Rows swapped in pairs by one turn or mirror: which row each one swaps with
K41: [  9  -6  -4 -18 -13  -6  -2  -6 -22  -6   0 -18  -1   6  -3  11  -3  22
 -12   4  -2 -19  15  27 -10   3 -10]
K790: [ -2  -6   7  17  -4  -2 -14   3 -20  -8   1 -12  -8   3   3  35  -1   8
  18  -4 -14 -10  11   1  -7  -3   0]
K20: [  4  11 -13  -2 -10  -7   2   9 -12  -3 -28  18  -6  11  -1  10  -3  -7
 -12  16  10 -22   6   1  -9  23   3]
K692: [ 19 -35  -3   5   3   2   1  12 -22   5  17   5  -2 -10  14  28  -7  -9
  -6  -6   9   9   6  10   7   6 -22]
K983: [ 18 -19   6 -11 -18  25 -16   6 -12 -13  -7   5  -6  13  11  18  -6   5
   8  -2  21 -15  11  -4 -20   7 -11]
K280: [  4  -8   3 -13 -18  10   8  -1 -17  -3 -13  -1   3 -12   9 -10  -3   5
  -5  15  11  17 -11  -8   4  -4   9]
K311: [ 18 -21 -23  -8  10 -22  -3   4  -2  -2   7   9  16  22 -15   8 -12   3
  -7 -14  16 -13   9   1  18   9  -4]
K21: [  2 -16  -1  -8 -14   6  14  -4 -17  -4 -17   6   1 -10  16   0  -7   7
  -4  23   2  13  -9  -5  -9  -6   7]
K537: [ 13 -19 -22  -6   2   3  23  -9   4   3 -13  15  -4   4   3  20 -12   3
  -4   7  -4  -5  -3 -17 -28 -10   0]
K876: [ 21 -24 -16 -19   9   1  -4  -1  18   8  -3  29   1  -8  -4  35  -4   7
 -12   3   4 -29  -8  -2  -3   5  -7]
K19: [  7 -32  -5   3 -22   4   4 -18   0  -8  10 -14  -1   9  -8   1   0  -3
 -16  15  21  -3   0 -13   3  -1   6]
K593: [  5  14   3  -9   8 -13   0   8  18  -3  -4  14 -10  -1   2  -8  15  -2
  -6   0   1 -23 -16  -7  12  -4   3]
K898: [ 13 -22  -1 -16   9   4 -24  10  -8   0   3  16   5 -16   1  22   1  13
 -16   4   2 -26  -3  21   8  16  -6]
K230: [ -5 -14   2 -18   0   7  14   2 -16  22 -17  10 -13  13   0  11  -7   7
 -16  -4  -4   5  13  -8 -17   8 -12]
K901: [-23   2  13  10  10  14   3   7  -6  10 -13   4  13   4   4  15   8   4
   6  17   4   1   6  -6  18   6  -9]
K252: [  6 -16  -8 -15  -9 -19  -1  -6 -10  25 -11  18  17 -17   8  27 -12   1
   3  -3   5 -29   1  -5  15 -11 -12]
K292: [-16   5  10   3  11  14   7   4  -9   6  -5  -1  11  -1  11  21   9   8
   3  18   6  -1   9  -9  23  12 -12]
K364: [ 11 -11 -14  -7 -18   6 -13  10  16 -11 -22   3  -4   9  -1  23  -9  13
  -7   8  -1   9  13  -7  -4  19 -18]
K536: [-14  15  16  -3  -7   1  -3   0  11 -10  -6  10  -9  18   5  11  11  -2
 -18 -15  10   6  17   2  -6 -10  -1]
K726: [ 19 -23 -25  -3  -7   9 -14 -16   7   1   8  -4   4   6   6  -4   1  -9
  -3 -21  15  -1  -4   0 -10 -22  -3]
K995: [ 13 -12   6  -8  -7 -22  -4 -12  -5  -1  -7  18  -7  17 -24  26 -13  -4
  -5   5  12 -13   5  23 -25  -8  -8]
K555: [ -5   4  17  -6  10   9   2   9  -9  -3  -7  -1   7  -9  21  23   5   6
   1  15   5  -6   7 -16  26  10  -4]
K461: [ 10 -17   5  -9   4  -1 -30   9 -10  -5   1   5   1 -17   5  28   6  16
   0   3  -8 -19   3  22   8  10  -3]
K444: [  4  10   3  -8   5  -8  -1 -18  16   3   4  -7   1  20  -7  18   4 -14
  -6  -9  32   0   8 -12   9 -11 -28]
K435: [  4  -7   9   3  -3  -8  -7 -20 -24 -15   1   3 -23 -17  -2  -6   6   5
  -9   5  27 -17  17  14   4  -7 -13]
K698: [  0 -17   1  11   4   2  -3   1  -4  -7  -7  11  18   2  12  15 -10 -20
   9 -19  -3   0  31  -2   3  11 -20]
K753: [ 20 -16   8  -4  -4 -25  -8 -17   5  -3  -3  22 -14   4 -21  37 -12  -7
  -7   5  12  -6  -1  12 -21  -7 -13]
K894: [-13 -14  -8  15   1  13   2  -6   2  18  -4  17   7  12 -15   6  -1 -15
  15   0  17   7  -2  -5 -13 -10  -7]
K164: [  6  -5  -4 -25  -6 -12 -11  -5 -16   1 -18  -1  -2 -13  -4  22   6 -25
   9  14  12 -15  10  -5 -19 -23 -12]
K822: [ 29  -6 -16 -18 -14   3  -4 -10 -16  -8   7 -19   3  -2  13  -1   0  18
 -16 -10  -2 -14   7   3   1  -6  -3]
K951: [ 32  -4   1   1   2 -19 -14  12  -4  11   4 -16   3  14  -8  26   1   0
   7   2   2 -11 -11  -3  12 -13 -28]
K524: [  8   0  -4   1  10 -19 -13 -33 -11   8 -20  15   2   1 -13  25  -5   7
   0   3  12   0  10  13 -21  -2 -19]
K942: [ 27  -1   2  13  -5  -5 -11 -12  -2 -13  -3   4  10  12  19   3   8   3
  -8 -12  14   0   3  -4  17 -32 -12]
K472: [ 18   9 -20  -8  -5  -7  -3 -27  10 -13  10   5  11  -5  -5  11 -28  -2
  15   9   5 -12   6   8   9   4  -5]
K808: [  2 -11 -12 -17   9   2   1 -12 -18 -29   7  16   3 -12  -9  23 -27   5
   1   0  26  -1  -8  -2  -3 -14  -5]
K451: [  5   4  -6  -6 -24 -20   0   7   1 -17 -11   0  12 -16  -3  19 -10 -20
 -10  12  26 -14   6  -8  13 -11 -20]
K591: [  3   3  -4   9   4 -11  -9  -5 -28 -18   3   2 -18   7 -14  15  -1  13
  12   9  20  16  -1   0   2  -5 -25]
K834: [ 10  -9   8  17  -7 -12   0  -6  -7   1   6  18   0  29 -15   3  13   8
 -12   0  -7   6   7 -11  12  -5  -1]
K327: [ 11 -27  -1 -11  -8  -2 -15   6   2  17  -1  -4   0  -6  10  27  -8  17
  -2   7  15 -24 -15  15  18  14 -22]
K928: [-16 -16  -6  10   1  11   0  -5   8  16  -8  14   8  17 -14   1   2 -15
  13  -2  19   9  -4   2  -8 -10  -7]
K982: [ 16  -1   6  -6 -11 -15   0 -10 -23  -8  -6  -6  -1  11 -15  15  -4  22
  -9  -1  -4 -14  13  28 -13   3 -10]
K725: [  3   1 -17 -14  10  13   6  -1   6 -10 -20  17   2   2  21   3   7   4
   0  -4  10   8  11  12  -4 -17   9]
K60: [  3   6   3   5   2 -11  -1 -15  11  -1   8  -8  -5  20  -7  27   2 -15
  -2 -15  27   0  11 -13  -3 -18 -22]
K789: [ 20   2  10 -12   3 -12 -10   2   1 -14   5   4  -6 -18  22  37  -2   2
  -9   2  10  -4  -1 -27  20   1  -7]
K101: [ 10 -17 -21   1  -9  15  -5 -12   9   7   6   7  -2   8  -1  -4   0 -12
   5 -21  18  11  -3  -7 -12 -19  -1]
K160: [  7   7   7 -10   0 -12  -6 -16  16   5   9  -2   2  18  -5   9   4 -16
 -13  -9  37   2   3  -8  13 -10 -26]
K94: [ 20 -15  -2 -16   7   9 -22  -1   2   2  -5  15 -17   5  13  16   3  -7
  26   8  20 -14  -8 -18  15   8 -15]
K244: [ 16 -17  -1   6   0 -12  -6  -3  -5  -7  15  21   9  12 -11   8  -4 -11
  -4  13  25 -17  -6  13  33   7 -16]
K850: [ 10 -12   7   1  -2  -1 -30  11 -15 -11  -3   0  -5 -12   4  29   7  14
  10   3 -10 -21   5  18   5   9  -2]
K843: [-19 -18   8  10  -1 -10   8  -6   5 -12  -8   4  -4  -1  15   5   3  -2
   4  11  -2  -6 -12 -25  -9  -1  -9]
K131: [-11  -3   0  -7   5 -13 -18  11  -1 -12 -25  20  -1  16  -9   4  19  -9
   3   7  10  -5   8  11  -9  10 -19]
K267: [ -1 -43   1  -5   7   0   0   5   5   3 -12  27 -18   0   1  18   3   7
   7   2  20 -13  13  -8   7 -19 -14]
K626: [ 31  -2   6 -18   6 -20 -11 -10  11 -10   1  12  -9 -12  13  36 -11  -7
  -9  -5  18  -3  -8 -19   4  -9  -9]
K756: [  4   9   1  -4  14 -20 -10 -13 -15  10  -3  20  -5  -2  11  28   6  -8
   2  10 -16   0  -7 -11  -6  16 -23]
K130: [  0 -11  17   2   5   3   4  -2  14  -4  15   6  14  -4  -6  12  -4  -2
 -10  10  14 -13   1 -16  26  -8  15]
K324: [  3   3   8  18   4  -8  -4  -5  -4 -13   2 -11 -11  12   0  38  -4  -3
  16 -11   0  -5  16 -12 -11 -14  -6]
K204: [  7  -2   9 -23 -11   2 -10   0 -12   5  -6  -1  10  -5   9 -13   3  -2
 -16   0  26  11  -9   6  24   1 -12]
K807: [  3   0   9 -16 -11   2  -9  -2 -10   3  -6   4   9  -4   6 -14   5  -4
 -16   8  27  11 -11   6  22   1 -10]
K301: [ 13 -11   4  16  -4 -16  -1  -2 -14  11 -17  -8  -1  -9  -7  14  -8   1
 -18 -20   8  -5  11   7 -18  10 -28]
K749: [ 25 -17   6  -7   1 -29  -8 -15   9 -11  -1  24 -15   1 -13  40 -13  -7
  -5   1  14  -2  -7   1 -13  -5 -13]
K740: [ 21   3 -15 -12   3   2   0  -3 -11  20  17  -3   7 -10 -12   2  -8   5
 -12  -3  22 -24   3  -2   8 -20  -4]
K498: [ 25 -24 -18 -14  13   4   8 -11  13  12  -5  28   1  -4  -4  31 -12   3
 -14   9   9 -18   0  -4 -13   0  -9]

K461 pairs with K753
K311 pairs with K20
K749 pairs with K850
K101 pairs with K280
K626 pairs with K790
K726 pairs with K21
K19 pairs with K725
K451 pairs with K698
K498 pairs with K41
K444 pairs with K292
K160 pairs with K901
K536 pairs with K130

